rotation steps, each row followed by its count of steps
The counts run from 0 to 621.
2.06, -1.80, -0.14, 0.85, -0.45, -0.35, 2.17, 0.09, -2.21, -0.58, 0.86, -0.06, -1.88, -1.64, -0.26, 2.12, 2.63, 0.81, -2.43, -4.37, -1.93, 0.71, -1.02, -1.29, -0.25, -2.34, 0.09, 0.63, 1.09, 0.37, 1.39, 0.41
7
2.20, -0.99, -0.57, -0.10, -1.36, 2.31, 1.88, -0.80, -3.48, 0.18, 0.37, 0.52, -2.06, -2.72, 0.43, 4.29, -0.97, -0.64, 1.25, -1.96, -2.25, 0.24, -0.37, 0.39, 0.38, -0.84, 0.50, 1.47, 0.84, -0.44, -1.06, 2.23
501
0.77, -1.92, 1.67, 1.36, -1.58, -2.02, 1.33, -1.88, -2.15, -0.90, 1.55, 1.42, 1.23, -1.99, 1.35, 1.90, 0.12, 0.34, -0.27, 0.15, -2.88, -0.26, -3.20, 0.65, 0.82, -2.21, -1.87, 0.68, -0.37, 1.90, -1.76, -1.14
254
1.21, 0.76, 0.82, -0.29, -0.85, 1.77, 3.23, 0.73, -2.11, -1.26, 0.66, 2.04, -2.53, -2.75, 0.35, 0.37, -0.06, 1.14, 0.92, -1.31, -2.80, 0.25, 1.00, -0.68, -1.60, 0.50, -0.25, 2.12, 0.20, -0.35, -3.52, 1.45
350
0.32, -0.20, 1.62, -1.00, 0.85, 0.11, 3.66, 0.95, -2.57, -2.55, 1.23, -0.92, 0.05, -1.68, 1.66, 2.00, -0.40, 0.63, 0.65, -2.56, -2.82, 0.95, -1.59, 0.00, -0.33, -0.65, 2.10, 2.20, -1.03, -0.32, -0.40, 2.49
24
0.05, -1.15, 0.82, 0.20, -3.24, -2.21, 1.15, -1.54, -3.38, -0.99, -0.36, 2.27, 2.70, -1.54, 0.70, 1.67, 0.15, 1.19, -2.53, -2.60, -1.11, 0.40, -1.63, 0.26, 0.90, -0.69, -0.33, -0.13, 1.56, 2.20, 1.23, -0.92
86
1.42, -2.33, -0.75, 1.35, -2.61, -0.33, 0.82, -3.22, -2.53, -0.94, -1.98, 0.65, -0.87, -1.25, 2.85, 2.34, -1.16, 1.07, 0.33, -0.21, -1.24, 0.01, 1.08, 0.45, -2.37, -0.91, 1.60, 0.08, 2.70, 0.69, 1.89, 0.51
145
1.32, -0.60, 0.85, -0.03, 0.19, -1.48, 2.09, -0.22, -2.50, -2.31, 0.93, 0.54, -0.14, -2.98, 0.59, 3.73, 0.67, -0.31, -0.78, -2.66, -2.57, -2.78, -1.07, 0.98, -1.02, -0.80, -1.83, 1.19, 0.33, -0.99, 0.56, 1.88
189
-0.02, 0.37, 0.85, -1.40, -1.70, 0.09, 0.91, -1.48, -2.56, -0.76, 1.18, 1.30, -0.23, -1.88, -0.40, 3.44, -2.69, -1.19, -2.55, -0.78, -4.47, 0.30, -2.05, 1.00, 0.24, -0.99, -1.77, 0.99, 0.91, -0.20, -0.28, -0.47
566
-1.09, -1.10, 1.44, 0.79, -1.27, -2.39, 2.91, -1.29, -2.67, -2.29, 1.82, 3.37, 1.82, -0.57, 3.69, 1.44, 1.22, 1.64, -0.65, -0.49, 0.20, 0.27, 0.59, 0.28, -0.91, -0.01, 0.70, 0.39, 1.14, 2.04, 0.95, -1.04
276
-1.11, -0.63, 1.46, 0.52, -1.10, 0.02, 2.81, -2.57, -1.93, -0.39, 1.16, 2.35, 3.06, -1.13, 2.29, 2.50, -0.35, 0.75, 0.13, -1.19, -2.00, -0.76, 0.80, 1.05, -0.48, -0.61, 1.03, 0.94, -0.17, 1.68, 1.33, -2.30
589
-1.80, 1.82, 3.51, 1.32, -0.55, 1.75, 1.88, -0.18, -2.16, 0.09, 0.44, 1.65, -1.57, -1.98, 1.39, 1.92, -1.33, 0.29, 0.88, 0.86, -2.96, 1.34, 1.83, -0.40, -0.67, 0.51, 0.97, 2.61, 1.68, 0.34, -1.10, -1.03
604
2.28, -2.54, -0.70, 2.23, -1.36, 2.12, 1.47, -0.70, -1.67, -0.23, -0.92, -0.51, -1.38, -2.27, 0.16, 1.52, 1.50, 0.65, 0.06, -1.84, -3.00, 0.46, 0.89, -2.46, -2.13, -2.34, 1.59, 0.33, 2.12, 1.65, 0.05, -0.59
327
-0.36, -0.84, 1.96, 1.27, -2.51, 1.77, 0.53, -1.48, -2.07, 1.50, -1.03, 0.31, 1.07, -2.50, -0.88, 1.71, 0.78, 0.53, -1.82, -2.41, -3.10, 0.55, 0.54, -2.20, -0.82, -1.84, -0.07, 0.98, 1.68, 2.12, 0.97, -2.52
412
-0.99, -0.99, 2.03, -2.09, -0.42, -0.50, 2.43, -2.96, -1.79, -2.66, -0.62, 0.41, 1.70, -1.04, 1.85, 0.92, -0.97, 1.01, -1.00, -2.26, -1.85, -1.37, 1.19, 1.03, -3.32, -1.18, 0.40, 1.98, -1.21, -0.36, 1.92, 0.17
211
-0.55, -1.77, 1.76, 2.58, -0.34, -0.15, 1.18, -1.75, -2.84, -1.72, -0.64, 0.38, 0.53, -1.39, 3.07, 3.86, -0.24, 0.13, 0.04, 0.44, -1.21, -0.78, 1.22, 0.48, -1.43, -1.08, 0.80, 0.98, 1.88, 1.46, 2.90, -0.38
125
-0.60, -1.37, 2.06, -2.42, -0.84, -0.81, 0.93, -1.24, -2.95, -2.14, 1.37, -0.53, -1.31, -0.49, -0.34, 1.85, -0.22, -0.44, -3.06, -1.63, -1.02, 2.12, -2.91, -0.27, -1.24, -2.97, -2.15, 1.98, -0.34, 0.10, 0.28, 1.28
384
-0.27, -1.22, 1.65, -0.05, -0.01, -0.49, 1.87, -0.95, -4.19, -1.73, 1.54, -0.19, 1.14, -1.11, -0.10, 1.67, -0.48, 1.19, -2.26, -1.52, -3.35, 1.26, -2.66, -0.66, 2.25, -1.68, -2.30, 1.31, -0.35, 1.40, -1.03, -0.34
573
0.40, -0.96, 2.05, 0.04, 1.52, 0.09, 3.11, 0.40, -3.37, -2.48, 1.28, -0.83, -0.37, -2.15, 0.85, 2.05, 0.85, 0.96, 0.85, -2.70, -2.22, 0.45, -1.64, -0.23, 0.25, -1.61, -0.47, 2.30, -1.36, 0.25, -1.28, 2.76
25
-0.76, 0.27, 1.34, -0.03, -2.63, -2.88, 1.85, -0.89, -2.17, -0.97, 0.05, 1.70, 2.28, -1.37, 1.28, 0.96, 0.28, 1.68, -2.54, -2.91, -2.28, 1.37, -1.29, 0.30, -0.07, -0.41, 1.23, 0.19, 1.55, 1.51, 1.41, -1.64
87
0.01, -2.48, 1.82, -0.18, -0.90, -0.56, 0.88, -3.32, -3.51, 0.05, 0.72, 0.08, 0.62, -0.51, 0.00, 1.82, -0.03, 0.75, -1.89, -2.18, -1.75, 1.45, -2.76, -0.12, 1.49, -3.51, -1.63, 1.76, -1.25, 1.28, -0.08, -0.35
404
-0.19, 0.60, 1.63, 0.60, -1.64, 1.77, 1.75, -0.11, -2.94, 0.19, 2.53, 3.64, -1.19, -1.97, 0.54, 2.09, 0.16, -0.24, -0.11, 0.98, -1.34, 1.33, -0.90, -0.73, 0.12, -0.05, -1.23, 1.38, 2.36, 1.93, -3.06, -0.45
266
-0.47, 1.39, 1.56, -2.46, -1.24, 1.51, 2.57, 1.65, -2.10, -2.58, 0.70, 0.81, -1.55, -1.74, -0.18, -0.09, -0.34, 0.06, -1.25, -0.89, -1.80, 2.00, 0.81, -1.35, -3.85, 0.48, 0.45, 1.89, 1.62, 0.07, -1.70, 1.39
369
-0.34, 0.05, 2.11, -2.03, -2.00, -1.36, 1.58, -2.08, -2.05, -1.35, 0.48, 1.67, -0.91, -0.19, 0.81, -1.61, -0.84, 1.88, -2.19, -1.05, -2.11, 3.09, -1.57, 0.06, -0.64, -1.26, 0.07, 2.01, -0.44, 1.09, -1.83, -0.33
69
0.69, -1.65, 0.56, 1.46, -0.74, -1.94, 0.28, -2.40, -4.36, -2.07, 0.31, 1.68, -2.52, -0.62, 2.16, 2.99, -0.46, 0.59, -1.87, 0.42, -0.18, -0.53, -0.04, 1.19, 0.12, -0.95, -1.73, 1.10, 2.02, -0.06, 1.25, 0.93
463
2.00, -1.73, -1.01, 1.42, -1.14, 2.46, 2.42, -1.26, -1.60, -0.55, -1.17, 0.62, -0.72, -1.73, 0.88, -0.09, 0.95, 2.19, 0.18, -1.93, -3.06, -0.03, 2.30, -1.99, -1.74, -1.12, 2.25, 0.95, 1.46, 1.75, -0.54, -0.75
328
-0.60, 0.25, 3.30, -2.28, -2.10, -0.02, 1.69, -1.33, -1.15, -1.08, -0.55, 0.25, -1.04, -1.37, 1.06, -1.24, -0.33, 0.87, -1.19, -2.14, -0.56, 3.31, -0.80, -0.59, -3.61, -2.04, 1.49, 3.09, -0.63, 0.14, -0.70, 0.82
49
0.26, -1.77, 1.73, 0.06, -3.02, -2.15, 0.04, -1.74, -2.75, -2.31, -1.89, -0.81, 1.25, -1.95, 0.76, 0.58, -0.06, 1.06, -2.28, -1.41, -1.89, 0.37, -2.24, -0.55, -1.34, -2.02, -1.25, 0.78, 1.06, 1.22, 0.85, 0.15
66
2.31, -1.43, -0.85, 1.22, -0.78, 1.69, 1.63, -0.75, -2.61, -0.18, -0.29, -0.15, -1.11, -3.29, 0.25, 4.21, -0.25, -0.61, 0.42, -2.58, -2.60, -1.62, -0.04, 0.08, 0.02, -1.08, -0.10, 1.08, 1.30, -0.29, 0.65, 1.71
502
-0.24, 0.23, 0.49, -0.85, -1.44, -0.82, 2.01, -0.80, -2.41, -1.67, 2.06, 1.77, 0.98, -1.16, 0.87, 2.61, -2.68, -0.08, -1.11, 0.82, -4.67, 0.98, -2.43, 1.01, 0.41, -0.35, -0.76, 0.12, 0.46, 1.10, -1.77, -1.00
83
0.63, -0.39, 1.14, 0.50, -1.74, 0.73, -0.05, -1.93, -2.46, -0.61, 0.17, 1.46, -0.21, -2.62, -1.02, 1.87, -1.16, 0.00, -2.40, -0.06, -4.05, -0.89, -0.85, -0.74, -0.42, -1.49, -3.60, 1.00, 1.54, 0.87, -1.79, -1.87
78
-0.98, -1.08, 0.94, -0.15, 0.80, -0.50, 2.91, -1.68, -3.49, -2.82, 1.60, 1.44, -0.73, 1.09, 3.35, 0.95, -1.64, 2.07, -0.45, 0.93, -1.19, 2.16, 0.67, 0.84, -0.33, 0.04, 1.68, 1.26, -0.02, 0.76, 0.95, 0.35
297
0.89, -1.34, 1.12, -0.21, -1.56, 3.15, 1.42, -0.28, -2.52, -0.67, -0.16, -0.03, -0.61, -3.00, -0.45, 2.45, 1.76, -1.09, 0.52, -2.07, 0.13, -0.14, 0.25, -1.82, -3.18, -2.10, -0.81, 2.05, 1.09, 1.12, -0.33, 1.58
33
1.43, 0.21, 0.08, -1.56, -1.71, -0.20, 3.48, -1.31, -0.31, -1.89, 0.58, 3.07, 0.14, -2.00, 2.30, 0.64, -0.21, 0.48, 0.68, -1.52, -2.39, -2.05, 1.57, 1.08, -3.96, 0.21, 0.74, 1.33, -0.16, -0.51, -1.04, 0.11
355
-0.88, 0.39, 3.39, 2.18, 0.05, 1.79, 1.41, -1.23, -2.95, 0.06, 0.99, 1.99, -2.02, -2.11, 1.23, 2.68, -1.05, -0.13, 0.87, 1.43, -2.44, 0.10, 0.72, 0.07, 0.06, -0.41, -0.95, 3.32, 0.77, 0.45, -1.79, -0.39
605
